One vector is turned by the same rotation once a step. Each row is the vector after some number of steps, and that number follows the row.
The counts run from 0 to 722.
[  9   4  -2  -4  -1   8  -5  14   6  -5   3   5   1  -1  -2  13  -5 -15
   6  -5  -2 -16  -7 -14   2   1  -7   4  -9   2 -10  -6  -7  11   0  22
   7  18  -7   4  -3  14  -4  15   6   1   4 -19   9 -16] | 254
[ 15   0  -5  -8   5   6   8   8   1   2   4  -8   3   1  -7  10  -4  -8
   5  -6   1  -2   0  -4   5  10  -8   2  -3   4 -16  -2 -18  10   6  11
   1  15   1   2  -6  21 -17  19   4  -2  -4 -18   3 -19] | 577
[ 10  -5 -12  -7   3   6   0  12  -1  -3   8  -3   3  -2  -9   5  -7  -9
   0  -1   4  -7  -4  -7   4  10  -6  -1  -2   1 -14   3 -17   9   3   9
  -1  11  -2   6  -2  25  -2  19   2   4  -4 -19   4 -21] | 70
[ 12   2  -5  -1  -5   8   6   7  -5  -8  -1   1   4 -11  -5   2  -1  -5
   2  -5  10 -13  13  -4  -5   1  -5  -8  -6  -1 -17  -4  -1   2   2   6
  11  11 -16 -11   0  12  -9  17   6  -1  10 -23  13 -12] | 553
[ 10   6   5  -2   1   1 -18   7   8   1  -3  14   7   1  -1  -2 -13  -7
  16  -4  10   1  11  -9   0  -1   1 -10   1 -12  -6 -11   1   4  -2  18
   2   9  -4   1  -1  14   3  18   0  -8  -4 -26  11  -4] | 6
[ 11   1   5  -4  -2   6  -4   7  -2  -2  -2  10   7 -13  -2  -9  -3  -5
   0   2  18 -12  12  -5   0   1   4  -5   7   3 -20  -3  -9  -4   1   7
   4  17  -9  -5   4  14  -8  22  12   0  -2 -17   8 -17] | 377
[ 11   7  -4  -3  -2  -1   7   3   1  -2   1  -9  10   6   1   7  -6   2
  13 -14   5   1  13 -11  -4  -3  -3   3  -6 -11 -18  -7  -8   7   6  11
   2   3  13  -4  -2   7  -4  15  11  -8   1 -30   2 -18] | 132
[  9  -1  -5  -7   5   8  -5   8  -2  -4   1  -1  11   8   5   1 -10   3
  13  -8   9   4  12 -10   8   2  -3   0   1 -10 -17   5  -7   2  -3  13
  -1   6  13   1  -2  13   2  13   4 -12  -3 -34  -1  -9] | 317
[  4  12   0   3  -3  -9   5  10   1  -1   5  12   2   9  -7  11  -4  -9
  26  -1   6 -11  -1  -8   6   6  -7  -1  -3  -1  -2 -13  -8  15  -5   8
  -1   0   2  -1  -3  12 -16  11   0   7  -6 -23  10 -16] | 601
[  5   6   1  -2   1  10   0   4  -2  -6  -2  12   6   8   1  -2  -6   6
  16  -4  18  -3  16 -15   6  -3  -3   4   3  -5 -22  -1  -3   1  -6  11
  -1   1  11 -11  -2   5  -8   4   9  -3   0 -30   7 -13] | 304
[  8   3  -3  11  -1   3  -2  15 -13  -9   7   4  13  -3 -10  -5  -7   1
  11  -2   7  -9   2   2   7  15  -1 -13  -3 -14  -8  -7  -3  -3   0   3
   5   8  -4  -2   9  19   3  20  -1  -1  -1 -29   5  -3] | 351
[ 19   6   5  -3 -13 -14   4   7   1  -3   3   6   2  -8  -8  -3   0  -7
  16   1  17  -7  13  -2  -7  -1  -5  -7   7  -4  -8  -8  -6   6   4   9
   7  14  -8   0   2  15 -13  26  10   2  -7 -13   5 -12] | 714
[  5   1   7   4  -6   4  -4  12  -6  -5  -1  13   4 -10  -7  -6  -9  -5
   2   4  11 -17  10  -3  -5   1   4 -11  -2  -4 -11  -4  -3  -2  -4   7
   5  17 -13  -8   7  16   3  21   7  -3   6 -21  14 -12] | 366
[  1   9   0   6   5   4   1   6  -4  -3 -11   2   3   3   0   1  -9  -6
  17 -15  10 -12  10 -10   5  -1 -10   1   3 -12  -3 -11 -12  10  -5  11
  -4   1   3  -4   0   4  -1  16  -8  -2   5 -33   3 -22] | 622
[  6  -1  -5 -10  -4   3  -2  14   4  -1   4   9   7  -5   0   7  -5 -11
   5   6   4 -15  -2 -11  -5   3  -1  -2  -3  10  -8   4 -12   6  -1  15
   2  18  -4   6  -3  26  -5  18   9  -2  -3 -14   7 -20] | 67
[ 10   7   1   3  -5   3   2   8  -2 -12  -5   8  -5  -2  -3   2  -3  -1
  15  -9  10 -16  13 -17   0 -11 -10   4  -4  -5 -13  -7  -1   9  -3  16
   6   4  -1  -8  -4   1  -8  11   6   1   9 -25   7 -18] | 113
[  5   9  -7   2  -1   2  -2   1  -1   1  -3  -7  11  -1   6  -2  -8   0
  13 -13  12  -4  16 -14  -1  -3  -2  -2   1 -14 -14  -8  -7   7   6   6
   1  -3   7  -5   4  10   5  14   4  -3   1 -33   0 -21] | 633
[  7   5   3   5  -7   3  -3  10  -9  -4  -8   6  15  -9   1 -10  -7   2
  19  -3  17 -18  11   2   1   1  -3 -10   6  -1  -4  -7   4  -3   1  10
   2  13  -6   1  -5  21  -8  18   3  -5 -11 -21   6  -2] | 28
[  5   6  -2   3  -1   6  -4  13  -9  -4   5   7  14  12  -8   3 -11   3
  17   1   3   3   5  -6   9  15   0 -11  -6 -15  -8  -5  -4   1  -5   7
   5   2   2  -5   9  15  -2  11   3  -5   4 -34  14  -3] | 165
[ 14   2  -7  -6   1   8   1  11 -10  -8  -3  -2  13   7   1   3 -19   4
  17  -4  -4   4   5  -7   3   4   0  -2  -1  -7  -7 -11  -7   3   5  20
   4   5  12  -1  -6  16 -11  10   0  -8   0 -25   8  -2] | 148
[ 10   2   3  -1  -2   1 -12   6   4   1  -1  10   8  -8  -2 -14  -6  -5
   9   1  21  -7  13  -7   3   0   2  -7   8  -4 -15  -3  -4  -1   1   7
   3  13  -9  -3   4  18   0  20   7   2  -7 -19   1 -10] | 197
[ 16  -2   9  -2   1  -2  -1  15  -2  -6   7  14   0  -2 -12  -4  -9  -5
  -1   4  12  -9   1  -5   1  10   1  -7   6  -5 -13  -2 -12  -1  -5   8
  -2  15   1   2   5  11   5  25   0  -5  -4 -19  10 -17] | 691
[ 16   1  -3  -1  -2  -2 -13  14   0  -9   8  11   7  -8  -4  -8  -6  -4
  11  -2  17  -4   3  -3   8   4   2  -9   6 -12 -11 -10   1  -4   0  13
   9  10  -6   3   2  15   0  20   4   2  -9 -21   4  -2] | 524
[  7   7   7   6  -7   0   9   3  -6  -6   1  11  -1   7  -9  -2 -11   7
  19  -2  10 -13  17 -10   0  -6  -6   0  -1  -2 -16 -10  -5  11  -3  10
  -3  -3   8  -7  -4   6 -12   5   9   4  -1 -23   8 -17] | 292
[ 13   0  -5  -4  -5  -4  -3  12   7  -3  13  12  -3  -4 -11   5  -9 -12
   6   7   7 -11  -3  -9  -1   1  -1   0  -2   3 -14  -9  -8   8   2  15
  -1   7  -2   6  -2  23  -5  13   7  11  -7 -13   7 -20] | 78
[ 13   6 -11  -7   1   3   4   8   2  -2   1   1   6   6  -7  13 -12 -13
  14  -2  -2   2   0  -8   2   9  -9   2  -3   1  -4  -7 -15  16   4  16
   3   5  -2   2  -6  20 -16  14  -4   6   0 -20   9 -15] | 588
[ 15  -2  -3   4  -4   2   7  14 -15 -12  -3  -4   5 -12  -7  -4  -3  -2
   7  -7  10 -16   8   7   4   7  -9  -8   3  -5  -5  -6  -7  -1   3   4
   8  11  -9  -4  -1  12  -8  27  -4  -3  -1 -22   6  -9] | 543
[  3  11   2  -2  -1   2  -7   6   0  -2  -6   4  11  -2  13  -6  -5   1
  17 -11  16 -14  10 -16   0  -6  -1   1   7  -5 -11  -8  -5   0   2  14
  -1   6   8  -2  -2   9  -4  12   9  -4  -7 -28   0 -16] | 636
[ 10   2  -5  -7   0  14   5   8   0  -5   0  -1   4  -5   0   2   2  -5
   2  -7   9  -8   8  -7   6   6  -4  -1  -2   4 -24   1  -6   1   4   8
  10  19  -8  -6  -1  16 -17  16  13  -3   4 -21   7 -16] | 564
[  8   7   5   5  -7   4   9   5  -9  -4   1   7  10   3  -7  -4 -17  10
  20   1   8 -11  15  -7  -3  -2   0  -2  -1  -1 -16 -12  -4   2   4  12
  -7  -1  15  -3  -1  17  -8   3   9  -3  -7 -25   9 -14] | 472
[  8   6  -1  -2 -11  -2   3   8  -3  -2   0   3  15  -1   5  -3 -12   5
  18  -2   9 -11  12 -11 -10  -9   2  -3   0  -5 -11  -5  -2   0   3  16
  -3   4  12   1  -3  19   0  10  10  -8  -9 -25   2 -12] | 647
[  5  11   2  11  -3  -3   7   7   1   0   7   9   0   8 -14   8  -4  -5
  22  -5   8 -10   1  -5   9   8 -11  -1  -4  -6  -7 -12  -8  14  -4   5
  -5  -3   2  -1  -1  14  -7  12   0   5  -5 -27   6 -18] | 606
[ 15   1   4  -1   1   1  14   9  -9 -11  -3   3   1 -11  -9  -2  -2  -4
   1  -3  17 -19   8   2  -2   8  -5  -6   3   4 -13 -10  -6  -2  -1   2
   2  11  -4  -8   0  11 -13  22  -3  -3  -1 -19  10 -16] | 550
[ 12   0  -4  -9  -4   5  -1   7   8   3   7   5   3   4  -6  11  -8  -9
  10   4   0  -5   5 -10  -3  -2  -5   1  -7   6 -17  -3  -6  13   3  18
   3  14  -4   3  -8  23 -14  10  13  -1  -1 -17  12 -15] | 580
[  9   1   8   2   7   4  -7  11  -6  -2  -2   5   6   0 -11  -6 -13  -5
   5  -2  13  -2   8  -5   6  13   0  -9   5 -10  -8  -3 -16   3  -5   6
  -6  10  -3  -1   8  12   5  26  -7  -5  -2 -27   7 -15] | 183
[ 12   7  -1  -7  -2   6  -1  10  -4  -5  -1   2  12   5   7   4 -14   4
  20  -6   0  -3   8 -12  -2  -6  -1   3  -2  -3 -13  -8   0   2   3  24
   1  10  14   1  -8  15 -10   9   8 -10  -5 -24   6  -4] | 141
[  7   3 -11  -2  -9   6  -2  12 -10  -8  -1   1  17  -2   3  -3 -19   5
  18  -2   2  -6  11 -10  -7  -5   2  -4  -2  -7  -9  -4  -4   1   2  18
   2   3   7  -1  -3  21   0   8   6  -6  -4 -25   8  -6] | 654
